(in the rows, 128 means zero)
These are runs of 6 systems, one row a step. Runs of the same system follow the same rule from any start.
trace 1, fos:
[[ 99 161 177 138 115 136 138  89 173 143 167 125 102 116 165 122 159 198
  134 145]
 [125 111  87  79 108  85 102 104 118 113 127 136  97  95 118  76 131 110
  149  81]
 [104 140 126 155 148 135 177 160 136 127  80 154 118 123 151 118  82 178
  116 106]
 [141 157 157  95 143 152 126 115 141 139 180 109 103  91 182 117 151 129
  135 123]
 [106 128 112 104 107 108 129 121 142 140 124 150  99 159  82  61 119 133
  143 113]
 [110 144 132 149 125 100 142 116 129 112  97 143 127  81 157 149 129 183
  122 119]
 [142 114 116  94 158 149 128 132 118 125 148 115  93 118 174 105 111  99
  135  99]
 [109 154 140 127 110 142 149 149 158 154 133 140 137 147  98  87 123 157
  132 121]]
trace 2, Nolo, 8 rows:
[[120 131 131 116 135 117 129  84 137 153 171 115  67 195 117  94 136  63
  128 192]
 [ 91 118 110 157  78  75  96  71 135 124 126 144 142 103 131 148 170 207
  133 131]
 [164 101 109 118 160 153 114 183  79 100  76 142 165 106 119 173  98 135
  128  79]
 [132 139 186 144 149 181 180 158 168 136 146  99 114 178 130 110  95  77
  123 151]
 [110 156 104 132  96  72 116  69 134 152 174 114 118 110 150 117 179  98
  119 183]
 [118  90  78 123 126 103  84 112  82 118  87 175 124 139 108 151 127 203
  134 102]
 [157 115 185 139 149 197 148 187 144 101 112 110 169 119 130 161 100 137
  134  87]
 [135 155 135 130 129 119 161 128 145 142 159  93 117 142 125  98 129  15
  116 178]]
trace 3, fos (8 x 20):
[[127 116  89 164  98 119 109 136 118 133 129 124 200  98 150 167 149 150
  118 119]
 [172 128 140  87 177 161 118 162  86 120 116 133 116 138 111 150 115  96
  127 127]
 [113 120 178 166 106 142 145 114 171 127 146 107 132 175 109 132 133 122
  132 159]
 [130 134  85 129  97  77 104 110 108 130 132 124 160  92 118 136 161  95
  122 143]
 [136 103 100 138 168 147 127 150  87 128  95 152 119 166 136 157  94 145
  116 129]
 [145 121 185 129 122 178 122 138 156 121 163  96 155 129 134 149 144 133
  140 118]
 [129 148 127 114 106  87 134 123 131 126 121 123 128 129  72 102 138  69
  129 151]
 [107 117  89 174 134 103 134 110 106 137 106 146 130 144 156 162 123 155
  105 161]]
trace 4, Gepoz, 8 rows:
[[110 124 147 180 129 136 175 137 158 119 114 112 134 137 160 134 101 119
  116 136]
 [133 145  93 118 120 121 114 116 120 156 176 114 141 106 168 120 158  97
  121 143]
 [133 120 119 109 128 135  89 119 102 143 132 155 124 171  85 139 144 164
  136 140]
 [133 115 178 153 128 127 145 133 141  86  93 115 134 123 106 161 116 122
  133 127]
 [118 141 102 145 127 116 163 139 140 142 136 113 131 123 156  99 112  71
  115 140]
 [122 140  95 123 127 139 102 119 110 168 162 145 137 138 150 133 155 170
  122 142]
 [152 103 162 108 134 135  93 118 111 100 121 125 124 139  90 165 142 131
  143 126]
 [114 127 148 155 116 117 170 143 158 112  98 119 129 143  99 108 100  93
  128 131]]
trace 5, Gepoz, 8 rows:
[[124  96 109 125  95  89 124 113 138 110 126 105 124 144  88  90 122  41
  140 126]
 [106 180  99 156 125 128 157 160 123 174 112 163 163 131 126 127 128 181
  101 151]
 [163 102 142 113 173 156  98 111  95 111 148 108 107 120 181 188 138 117
  127 137]
 [115  91 139 128  82 128 116 123 165 124 144 113 141 178  65  85 127  97
  153 110]
 [115 206 145 148 132  99 173 140 129 143 100 149 136  93 118 136 136 150
  104 170]
 [137  81  77 136 161 127 110 107  86 121 131 124 106 136 196 159 113 107
  117 131]
 [137 104 136 115  88 168  96 150 149 139 162 116 185 155  82 115 145 136
  150  92]
 [131 193 193 119 150 116 166 127 138 124 109 138  90 124  91 129 132 123
  121 178]]
trace 6, Gik, 8 rows:
[[107  90 140 189 122 104 155 130 135  80  51 136 140 128 119 167  91 160
  125 115]
 [138 104 102 167 135 139 140 128 127 132 160  86 156 121 207 157 125  62
  108 147]
 [131 147 122 121 124 164 110 139 123 186 174 139 147 201  89 121 152 135
  121 173]
 [114 111 169 146 115 108 109  88 131  99  98 146 110 139  91 167 142 198
  140 140]
 [130  83  92 168 117  92 133 127 115  91  91 111 155 106 146 153 107  75
  119 115]
 [126 148 107 155 139 172 155 164 133 176 160 122 163 158 165 128 122 115
  105 151]
 [134 125 167 111 138 149  93  93 123 138 162 132  95 173 108 150 159 161
  139 163]
 [118  96 125 146  89  82 112 111 130  91  89 130 147 122  74 140 132 127
  140 117]]
trace 7, matu, 8 rows:
[[112  76 158 215 130 138 168 137 151  93  81 112 146 184 121 177  86 112
  117 152]
 [127 182 128 160 112 121 146 117 140 174 183 101 165 126 152 147 173  76
   99 210]
 [140 119  63 106 175 138  90 121  58 169 135 169  95 182 142 148 127 152
  112 162]
 [138  72 154 175 122 147 103 131 118  86  96 122 177 131 121 214 128 175
  132 113]
 [144 150 170 152 121 139 161 152 148 131 137  95 159 158  83 138 129  36
  116 181]
 [ 95 163  79 153 148 102 150 102 112 180 139 154  89 164 172 118 128 144
   94 196]
 [157  92  97 119 142 146  67 120  77 122 145 129 159 104 173 198 157 165
  127 110]
 [148  89 169 143 121 166 125 168 136 107 105 118 168 189  46 151 107 102
  138 122]]
trace 8, matu (8 x 20):
[[108 118 107 146  98  72 133 116 126 119  88 144 129 158  59 113 121 107
  128 149]
 [130 179 109 140 151 120 163 156 111 142 111 135 146  71 180 143 124 134
  100 138]
 [144  83 123 112 150 189 107 139 127 136 170 111 119 162 171 122 115 123
  140  97]
 [115 121 174 136  87 117 108 100 156 120 132 131 132 163  57 132 155 162
  147 145]
 [134 169 120 125 145  71 155 122 101 113  89 135 106  89 120 136 128  78
  107 166]
 [120 108  60 145 141 150 139 156 114 152 134 132 150 123 198 115 100 133
  114  93]
 [144 121 185 108 123 193 100 137 150 137 171 119 147 154 107 144 150 177
  150 111]
 [123 122 173 128 124  81 133  86 136  95 103 125  79 153  67 129 130  91
  137 171]]
trace 9, ziraf:
[[103 176  45 124  92  87 163 178 130 169 106 155 172 102 102  47 111 104
  113 103]
 [140 164 160  92 191 150 133 125 104 119 117 154  69  68 202 154 126 214
  127 106]
 [121  48 145  99  92 156  95 109 173 106 167 100 108 175 102  69 116 109
  175  61]
 [115 215 119 124  85  75 168 156 151 145 111 135 173  56  91  84 147 102
  117 133]
 [121 132 124 109 199 115 148 105  94 112  89 160  27 118 194 130  91 168
  118 128]
 [123  55  91 118  90 175  88 136 154 136 178 106 165 151 152  89 124 140
  158  47]
 [153 213 181  77 107 111 133 156 138 127 124 131 157  61  53 114 166 114
  136 130]
 [ 85 126 147 153 160  92 181  88 145 108  85 145  26 156 156  99  81 142
  123 154]]
trace 10, Nolo:
[[129 153 145 112 110 126 163 157 163 119 128 108 138  94 114  74 116  79
  138  98]
 [110 177  97 102 139  94 148 117 120 156 129 154  80 115 142  77 128 131
  119 145]
 [123 111 122  93 127 144  95 113 126 128 145 143 105 113 155 112 136 196
  150  77]
 [150 130 151  95 111 151 125 172 141 112 120 119 164 109  79 102 121 109
  149  72]
 [119 181 152 117 144 103 179 132 143 128 111 131  83 114 119  88 111  89
  119 154]
 [103 125  85 117 125 106 116  88 128 145 154 138  89 107 195  97 137 163
  131 115]
 [144 111 110  88 113 162  86 160 115 136 134 147 166 130  93 116 135 176
  149  66]
 [150 163 205 103 145 146 162 160 148 100 104 117 115 114  77 119 111  94
  136 124]]
trace 11, Gik:
[[128 142 106 149 135 104 112 124  86 136  98 162 145 131 112 180 146 175
  109 166]
 [123  70 138 166 143 143 143 127 133  98 103 115 115 170 143 150  87 110
  129 122]
 [133 128 128 152  96 138 116 124 144 143 173  98 183 122 141 148 164 103
  124 146]
 [127 150 117 133 143 119 125 126  99 154 115 158 121 168  93 148 137 147
  111 182]
 [106  73 139 162 119 125 126 103 146 100 112 123 112 152 139 140 108 152
  140 112]
 [146 118 103 141 114 130 110 140 113 130 142 108 185 106 141 161 146  93
  119 128]
 [126 157 142 143 148 145 150 144 123 153 123 142 122 173 107 137 122 130
  112 174]
 [109  92 141 146 110 111 112  79 145 112 139 119 103 143 139 136 138 150
  141 133]]
trace 12, ziraf, 8 rows:
[[126 152 108 129 133 197 103 157 119 210 183 156 165 198 116 138 155 206
  117 153]
 [136 113 209 138  92  94  85  63 146  78 136 105 130 106  84 193 186 148
  150 158]
 [117  96  94 174 126  82 170 146 118 100  61 125 133 163  90 123  75  37
  112 149]
 [138 163  83 153 175 176 150 167  99 179 150 135 158 119 222 163 122 145
   89 150]
 [159 101 169  78 134 175  52  97 113 132 183 125 111 174  96 160 174 161
  156 136]
 [101 123 159 176  59  79 147 117 173 105  95 117 171 146  37 124 136 111
  135 149]
 [131 152  95 166 174  89 177 135  90 114  82 126 114  87 195 162  97  73
   87 169]
 [147  87  84 106 170 207  88 149  89 170 171 142 125 193 174 137 116 158
  129 110]]

Name the system that made each run.
trace 13, 2 rows:
[[123 121  89  96 138 141 101 138  99 161 123 173 107 195  77  98 120 167
  135 124]
 [140 143 219 123 123 149 135 124 161  92 128 108 131  86 127 156 146 159
  146 110]]

Nolo
trace 14:
[[ 94 159  72 120 109  60 122  79 120 150 138 151  94  90 161  94 154 152
  119 143]
 [137  81  94 102 139 132  95 143  92  98  84 156 129 105 132 137 104 183
  145  51]]

ziraf
trace 15:
[[131 153 181 163 116 114 149 119 148 103 123 102 153  82 140 174 148 121
  121 155]
 [134 111  70 117 139 112 116 115  99 147 147 122 110 154 144 109 124  58
  119 150]]

fos
trace 16:
[[ 87 122 190 144  80 147 135 116 201 124 138 131 129 141 102  95 135 224
  158  89]
 [133 136 131 112 108  55 143  99 137  79 114  95 109  50 137 102 134  34
  135 121]]

ziraf
trace 17, 2 rows:
[[157  97  96  78 147 142  69 113  83 139 156 134 110 158 118 137 144 115
  138 126]
 [113 114 187 153  94 131 138 127 171 102 106 124 143 147  70 129 123 158
  147 116]]

Nolo
trace 18 (2 x 20):
[[105 134  99 157 132 118 128 117 111 152 117 157 129 151 143 149 131 185
  113 156]
 [143  68 136 135 142 154 105 125 116 102 124 115 129 159 137 163 115 126
  138 110]]

Gik
trace 19, 2 rows:
[[ 93 145 155 192  66 104 157 118 184 131 131 111 184 116 112 134 150 149
  123 148]
 [155 144  75 112 173 100 114 131  54 130 101 151 117 102 151 170 130 103
  103 157]]

Nolo
trace 20, 2 rows:
[[138 130 142 163 154 156 157 179 118 110  80 134 168 105 146 176 100 158
  112 110]
 [141 124 163 137 149 143 144 109 141 122 164  87 100 148 158 141 131  53
  124 171]]

Gik
trace 21:
[[119 129 111 145 167 101 145 124  88 105  64 162  96 103 162 166 102 180
  112 130]
 [150  70 109 116 126 170 109 154 130 110 149  94 159 118 166 121 109  92
  145  59]]

Gepoz
trace 22, 2 rows:
[[126 154 116  93 128  79 129 117 110 128 106 149  89 139  69  91 128  92
  129 152]
 [112 133  85 147 137 108 150 138 115 123  93 145 133  78 187 131 107 164
  115  97]]

matu
trace 23, 2 rows:
[[125  79  98 152  94 109  72  92 109 116 136 125 168 123 134 179 162 162
  134 122]
 [149 112 139 149 142 152 137 179 106 111  78 136 171 153  78 172 100 120
  120 127]]

Nolo
trace 24:
[[131 110  73 162 135 107 135 156  92  97  70 140 179  39 201 176 107 167
  110  70]
 [172 128 151 114 195 213 158 184 117 146 158  96 117 174 160 131  91  37
  115 146]]

Gik
trace 25:
[[128 133  55 112  75  35  88 107  89 132 105 149 162 114  47 118 162  81
  124 150]
 [ 92 131 101 181 161 157 186 174 131 142  69 168 126 144 177 124  64 211
  105 102]]

Gik
trace 26, 2 rows:
[[150  58 145 121 193 176 138 161 101  90  79 133  79 201 116 141  53 100
  137 102]
 [ 83 128 164 213  56  98 156  92 202 125 149  92 181 120 136 139 157 138
  126 158]]

matu
trace 27 (2 x 20):
[[142 111 104  95 127 138  81 137  90 145 120 163 132 192  46 129 135 150
  138 132]
 [128 129 209 171 136 140 168 142 156  85  87 113 135 124 117 173 108 141
  125 136]]

Gepoz
